Rotation paths and how fast each direction turns (degrees a step):
Each turn is a multiple of 5 degrees from 10 to 175, or 0.
Each row of a path follows its step; steps can be skipped.
path 1
step 0: [-0.65  1.22  0.79  1.26  2.55 -0.95 -1.10  0.41  1.58  1.18 -0.31 -0.12
  0.60 -1.07 -0.46  0.15  0.12  0.34  0.06 -1.12  0.43 -0.56 -0.56 -0.50
  1.56  2.48  1.09  0.06 -1.83  0.68  1.58  0.10]
step 1: [ 0.78  1.21 -0.03  0.76  1.35 -0.09  0.05 -0.79  0.30  0.51  0.29 -0.66
  0.56  0.27  0.27  2.79  0.56 -0.78  0.48  0.00  0.10 -0.86  0.68 -0.28
  1.88  0.13 -0.10 -0.19 -3.57 -1.68  1.20  0.31]
step 2: [ 1.39  0.57 -1.61  0.89  1.90  2.87  0.25 -0.84  0.29  0.19 -1.23 -0.15
 -0.10  1.09 -0.88  1.18 -0.19  0.19  0.88  0.41 -0.43 -0.32  2.16 -0.26
  0.31  0.27 -2.01  0.34 -1.59 -0.34  0.75 -0.66]
step 4: [-0.36  0.26  1.29  1.37  1.51 -1.30 -1.65  1.88  1.66  0.10 -0.94 -0.42
 -2.01 -0.37 -1.29  0.46  0.88 -0.42  1.27  1.94  1.36 -0.20  0.37  0.19
  1.84  0.56  0.18 -0.10 -0.74 -0.07 -0.60 -0.79]
step 5: [ 0.07  0.41  0.42  0.39  3.14 -0.04 -1.35  0.26 -0.47 -0.73 -0.53  1.05
  1.05  0.09  0.38  1.71 -0.14 -0.97  1.89  0.85  1.37 -1.55 -0.71  1.76
  1.41  0.93  0.02 -0.01 -1.03 -0.65 -0.82 -0.72]
step 6: [ 0.65 -0.03  0.10  1.28  1.78  2.36 -2.17 -0.33  0.23  0.84 -0.19 -0.53
  1.18  1.64 -0.30  1.91 -0.94 -1.06 -0.80 -0.29 -0.31 -1.62 -0.08  0.75
 -0.53  0.70  0.51  0.50 -1.75  0.72 -1.03 -0.26]
step 8: [-0.72  0.59  0.75  2.53  1.80 -0.42  0.71  0.18  1.57 -0.35 -2.45  0.15
  0.61 -0.05 -0.42 -0.51  2.21 -0.22 -0.63 -0.10  1.66 -0.10  0.92 -0.64
  0.45  0.32 -0.35  1.02 -1.20  0.13  0.85 -2.00]
step 9: [-0.05 -0.73  0.25  0.33  1.13 -0.62  0.53  1.21 -0.67  0.35 -1.51 -1.57
  1.11  0.14  0.05  1.21  2.38 -1.26  0.16  1.81 -0.09 -0.56  0.46  1.66
  0.63  1.11 -0.90  1.02 -2.22 -0.95  0.10 -0.99]
step 10: [ 0.31 -1.00  0.47 -0.28  1.59  1.64 -0.50  1.47  0.17  1.79 -0.67  0.07
  0.28 -0.43 -0.14  1.12 -0.05  0.40  2.09  0.99 -1.57 -0.57  1.17  1.52
 -0.14  0.88 -1.11  1.10 -1.99  1.60 -0.86 -0.87]
step 11: [-0.80 -0.31 -0.24  1.74  1.23 -0.14 -1.47  0.54  2.41  1.44 -0.82 -0.56
  0.95 -1.10 -0.29  0.17 -2.14  1.36  1.44 -0.77 -0.19 -0.87 -0.76  0.56
 -0.54  0.96  0.20  1.49 -1.76  0.35  0.49 -0.41]
step 12: [-0.81  0.41  1.56  2.11 -0.17  0.05 -1.23 -0.46  2.33  0.40 -0.09 -0.77
 -0.19 -0.16 -0.86  1.50  0.81 -0.97  1.60 -0.68  1.06 -1.18 -0.08 -1.20
  0.59  1.05  0.16  0.42 -2.14 -1.12  1.52  0.24]
step 13: [-0.55  0.49 -0.90  0.74  1.71  0.94 -0.58 -1.45  0.09 -0.06 -1.15  0.53
  0.03  0.75  0.04  1.90  2.19 -0.57  1.35 -0.55 -0.04 -1.20  1.25  0.96
  0.73  1.56 -1.34 -0.56 -0.89 -1.16  2.23 -0.21]
[ 0.08  0.59 -0.01 -0.05  0.21 -0.07 -0.46  0.20  0.41 -0.22 -0.16 -0.15
  0.72  0.11  0.17  0.27  0.27 -0.41  0.03 -0.97 -0.23 -0.65  0.01 -0.28
 -0.04 -0.54 -0.06 -0.46  0.23  0.46  0.26  1.02]	60
[-0.38 -0.24 -0.62  0.21 -0.48  0.16  0.24 -0.18 -0.13  0.08 -0.23  0.27
 -0.14  0.70 -0.18  0.41  0.30  0.42 -0.25 -1.04 -0.02 -0.35  0.14 -0.88
  0.46  0.01 -0.20 -0.06 -0.13 -0.57 -0.35 -0.54]	65
[-0.96 -0.11 -0.12  0.19 -0.05 -0.20 -0.37 -0.47 -0.01 -0.43  0.25 -0.45
 -0.04  0.35  0.03 -0.02 -0.21  0.25  0.55  0.32  0.29  0.39 -0.32 -0.16
 -0.15 -0.03 -1.16 -0.52 -0.45  0.46 -0.43  0.34]	45
[ 0.08  0.13  0.62  0.26 -0.13  1.01  0.06  0.30 -0.01 -0.05  0.23  0.23
 -0.08  0.10 -0.64 -0.42  0.23 -0.52  0.12  0.00  0.09  0.44  0.40 -0.92
  0.19  0.47  0.23 -0.11 -0.15  0.94 -0.30  0.01]	175
[-0.66 -0.22 -0.39 -0.19 -0.09  0.07  0.27 -0.16  0.20  0.03  0.28 -0.03
  0.02 -0.61  0.11  0.26  0.50  0.33  0.70 -0.21 -0.66  0.46  0.37 -0.29
 -0.64  0.72  0.56  0.13 -0.24 -0.31  0.54  0.60]	25
[ 0.65  0.11 -0.05  0.66 -0.42  0.67 -0.09 -0.13  0.39 -0.11  0.25 -0.21
  0.39  0.00 -0.23 -0.05 -0.69  0.46  0.30  0.01  0.29  0.07  0.21 -0.33
 -0.92 -0.73 -0.13  0.64 -0.04 -0.56 -0.06  0.17]	80
[ 0.36 -0.41  0.08 -0.56  0.21  0.90  0.16 -0.46 -0.93 -0.39 -0.11 -0.16
  0.24  0.50 -0.07  0.17  0.28 -0.59  0.22  0.34 -0.35 -0.64 -0.07  0.17
 -0.23  0.38 -0.54  0.13  0.08 -0.51  0.03  0.36]	95
[ 0.35 -0.16  0.60 -0.22 -0.51 -0.01 -0.32  0.17  0.23  0.23  0.60  0.30
 -0.99 -0.13  0.09  0.75  0.66  0.10  0.32  0.40 -0.44 -0.25  0.43 -0.02
  0.14 -0.84 -0.40 -0.28 -0.12 -0.07  0.01  0.03]	130
path 2
step 0: [-0.76  0.16 -0.92  1.47 -0.35  0.56 -0.88 -0.78  0.76  0.14  0.18 -1.34
 -1.49 -2.05  0.76 -0.55 -1.58 -1.37 -0.39  0.44  1.40  1.24  1.60 -0.33
  0.74 -0.41  1.04 -0.72  1.60 -0.83 -0.29  3.03]
step 1: [ 0.63 -0.65  0.44 -1.04  2.05  0.20  1.30  1.96  0.33  1.79 -0.94  1.40
  0.60 -1.62 -0.17  0.17 -0.74 -1.57 -0.68 -0.24  1.48 -1.21  0.63  1.69
 -1.68  0.07  1.40  1.60  1.73  0.28 -0.90  0.63]
step 2: [ 1.22  0.06 -0.34  0.68  0.66 -1.93  1.68  1.06  0.16 -1.75 -0.22  0.65
 -2.07 -0.53  2.32 -2.04 -0.23 -0.43 -0.88  0.26  0.14 -1.00 -0.90 -2.31
 -0.69 -1.11  0.80 -0.11  0.25  1.65  0.92  0.40]
step 4: [-2.04 -1.51 -0.17 -1.19  1.95  1.48  1.25 -0.63 -0.40  0.25 -0.42 -0.03
 -0.93 -1.57  2.00  0.44 -0.24 -1.04  1.43  2.71 -0.05  0.56  0.49  0.05
 -1.33 -1.59 -1.12 -0.34  0.61 -0.40  0.08  1.22]
step 5: [ 0.48 -0.27 -0.62  0.08  0.04  0.32  0.19  1.86 -0.17 -2.58 -0.69  2.09
 -0.99 -1.22 -0.75 -0.48 -1.00 -0.42 -0.48  0.50 -1.78  1.65  1.24  0.72
 -0.38 -0.12  2.28 -0.32  1.44  0.50 -2.11  1.05]
step 6: [ 0.79  0.08 -2.29  2.37  1.46  0.18 -0.36  1.24 -0.41 -0.83  1.69  1.09
  0.36 -1.14  0.21 -0.21  0.58 -0.67 -1.03  0.44  2.17 -1.03  0.64 -1.44
 -1.02 -0.20 -0.93  2.08  0.40 -0.44 -0.12  1.73]
step 8: [-1.56 -0.48 -0.74 -0.08  0.16  1.00 -0.93  0.31 -0.34 -1.34 -0.81 -0.96
 -1.23 -1.73  1.34  0.33 -0.64  0.13 -3.65  0.54 -0.88 -0.81 -1.29  0.17
 -0.32 -0.93 -0.57 -2.23  0.81  0.81 -0.05  1.55]
step 9: [ 2.00  0.45  0.81  1.11  1.17  1.58  1.64 -0.33 -0.34  0.03  0.59  0.13
  0.69 -0.07 -1.30  1.64 -1.48 -0.99  0.26  1.46 -0.71  0.01 -0.71  0.06
 -1.90 -0.52  0.39 -0.41  1.93 -0.40 -0.97  2.81]
step 10: [ 0.09 -1.80  0.01  0.48 -0.14  1.36  1.64  2.10 -1.04 -1.11  0.42  1.48
 -2.50  0.25  0.23 -1.00 -0.72 -2.39  0.05  0.90  1.36 -1.56  0.63 -0.46
  0.10 -1.09  0.55 -0.37 -0.90 -1.67 -0.60 -0.45]
step 11: [ 0.03  1.46 -0.92 -0.25 -0.51  1.00 -1.06  0.80  0.61 -1.03 -0.86  2.23
 -0.61 -0.51 -0.54  0.37 -2.31  0.16 -1.37  1.24  1.59 -0.31  1.24 -1.71
 -1.04  1.53  0.46 -0.32  0.47  2.01  1.76  0.69]
step 12: [ 0.63 -1.94 -0.61 -0.43  0.91 -0.06  0.70  0.29 -1.45  0.34  2.37 -0.86
 -0.50 -0.85  2.20  0.60 -1.82  0.17 -0.86 -0.37  0.91  0.35  1.10  0.85
 -0.75  0.32 -1.48 -0.45  2.27  0.22  1.52  1.76]
step 13: [ 0.81 -1.36  0.79 -0.88 -0.57 -0.40  0.65  1.74  1.01  0.18 -1.19 -0.12
 -2.12 -2.33 -0.88  1.00 -1.28 -1.79 -0.68  0.47 -0.97  1.12 -1.90  0.55
 -0.64 -0.94  0.58  1.02 -0.76  0.43  0.15  2.11]
[ 0.15 -0.42 -0.38  0.23 -0.15 -0.48 -0.40  0.38 -0.20 -0.14  0.13 -0.45
 -0.71  0.15 -0.72 -0.54 -0.11  0.05 -0.21 -0.06  0.03  0.49  0.07  0.54
  0.17 -0.60  0.48 -0.60  0.40 -0.63  0.41 -0.55]	145
[-0.55 -0.53 -0.14  0.40 -0.50  0.23  0.08  0.53 -0.01  0.12 -0.15  0.38
  0.45 -0.04  0.04  0.25 -0.69  0.44  0.34 -0.24  0.06 -0.35 -0.21 -0.39
  0.29 -1.16  0.15  0.29  0.69  0.35  0.18  0.25]	0
[-0.35  0.49  0.17  0.19  0.18  0.17  0.56 -0.44  0.04 -0.09 -0.17  0.15
 -0.41  0.60 -0.26  0.35 -0.07  0.16  0.37  0.57 -0.87 -0.58 -0.60  0.03
 -0.26 -0.56 -0.26 -0.82 -0.17 -0.52 -0.18 -0.08]	65
[ 0.27 -0.58 -0.53 -0.81 -0.66  0.32  0.34 -0.64  0.28 -0.04 -0.01 -0.53
 -0.38  0.45 -0.18  0.21  0.62  0.37 -0.35  0.40  0.02  0.14 -0.14  0.24
  0.23 -0.25 -0.42  0.16  0.34  0.62  0.13  0.50]	80
[ 0.30 -0.40 -0.09  0.28  0.69  0.31 -0.08 -0.58 -0.44  0.63 -0.21  0.29
  0.69  0.27 -0.24 -0.13  0.26 -0.02  0.05  0.28  0.15  0.05 -0.08  0.15
 -0.95  0.03 -0.29  0.26  0.77 -0.15  0.76 -0.38]	135
[-0.59 -0.71  0.67 -0.18 -0.05  0.28  0.18  0.05 -0.24 -0.13 -0.47  0.46
 -0.57 -0.33 -0.31 -0.66  0.43 -0.57 -0.08 -0.13 -0.73 -0.10 -0.22 -0.15
  0.12  0.16  0.14  0.18 -0.21  0.75  0.37 -0.53]	125
[-0.82  0.17  0.31 -0.28  0.33  0.26 -0.84 -0.15  0.27 -0.06 -0.08 -0.40
  0.06  0.01  0.30 -0.35 -0.68  0.14  0.30  0.43  0.07 -0.06  0.27  0.45
  0.60  0.38 -0.74 -0.49  0.32  0.23  0.66  0.16]	90
